[ 14 -20  13  18  23  18  15  36   2 -16  16 -21 -56  11  33  35]
The smallest entry: -56
Report the entry just left of 35.
33
The entry just left of 2: 36

W =
-14   43   11  -15    5
 -9   72  -25  -63   13
 29   33   -8   28   -6
-14  -36    7   -5    1
  4   -1   -3    3   -1
-17   29  -22  -64   13
-20  -12  -13  -47    9
-22  -12   15  -13    3
Indices start at 0.
Report the entry just right of the smallest entry.
13
Report the bottom-left entry.
-22
Report the entry just right of 11.
-15
The entry in the top-right corner -> 5
Report the largest entry.
72
The entry at row 2, column 0 -> 29
Report the entry in row 1 and column 0.
-9
The bottom entry of the column that holds the smallest entry is -13
Report the entry directly below 7.
-3
Report the entry directly below -64.
-47
Report the entry in the top-left corner.
-14
Report the entry at row 0, column 2.
11
Report the entry just left of -47.
-13
Report the entry directly below -5.
3
The entry directly below -8 -> 7
The entry directly below the largest entry: 33

A =
array([  65.723,   -6.469, -169.758,  195.690,   75.704,  131.426,
       -124.993,   25.249])
The 3rd entry from the left: -169.758
The entry just left of the smallest entry is -6.469
The first entry from the left -> 65.723
Find the entry just right of 131.426.
-124.993
Find the last entry.
25.249

Questions about the array below.
1) The entry just right of the smallest entry?
2) The top entry of the column that holds the smallest entry?
3) The largest entry in the first row?
4) The top-right entry?
5) The fourth entry, reading row by row?
6) The entry just left of -46?
7) The last entry, reading row by row?
8) The 3rd entry on the diagonal from the top-right corner?
[[-44 -30 -19 -52 -64 -44 -26 -30  22  -4]
 [-10 -26 -17   4 -35  12  11 -40  19  52]
 [ 29   3   8  52  18  38  -9 -46 -10 -20]]
1) -44
2) -64
3) 22
4) -4
5) -52
6) -9
7) -20
8) -46

m =
[[5118 5736 4907 5990 5566 5318 5577 7473 4557]
 [6212 5293 3111 5421 3882 5311 5939 1930 3980]
 [7859 3489 3453 3622 7720 8155 6576 5168 7810]]
The fifth-last entry, reading row by row is 7720
Read off the entry just left of the smallest entry.
A: 5939
Read off the last entry in the row that holds the largest entry.
A: 7810
The largest entry: 8155
Read off the last entry in the row that holds the smallest entry.
A: 3980
The fifth entry in reading order is 5566
Read off the first entry of the smallest entry's row.
A: 6212
Read off the second entry in reading order.
A: 5736
Read off the bottom-left entry.
A: 7859
The entry just left of 5990 is 4907
Read off the entry just right of 3453.
A: 3622
The entry in the top-right corner -> 4557
Read off the entry directly above the smallest entry.
A: 7473
Read off the 1st entry on the main diagonal.
A: 5118
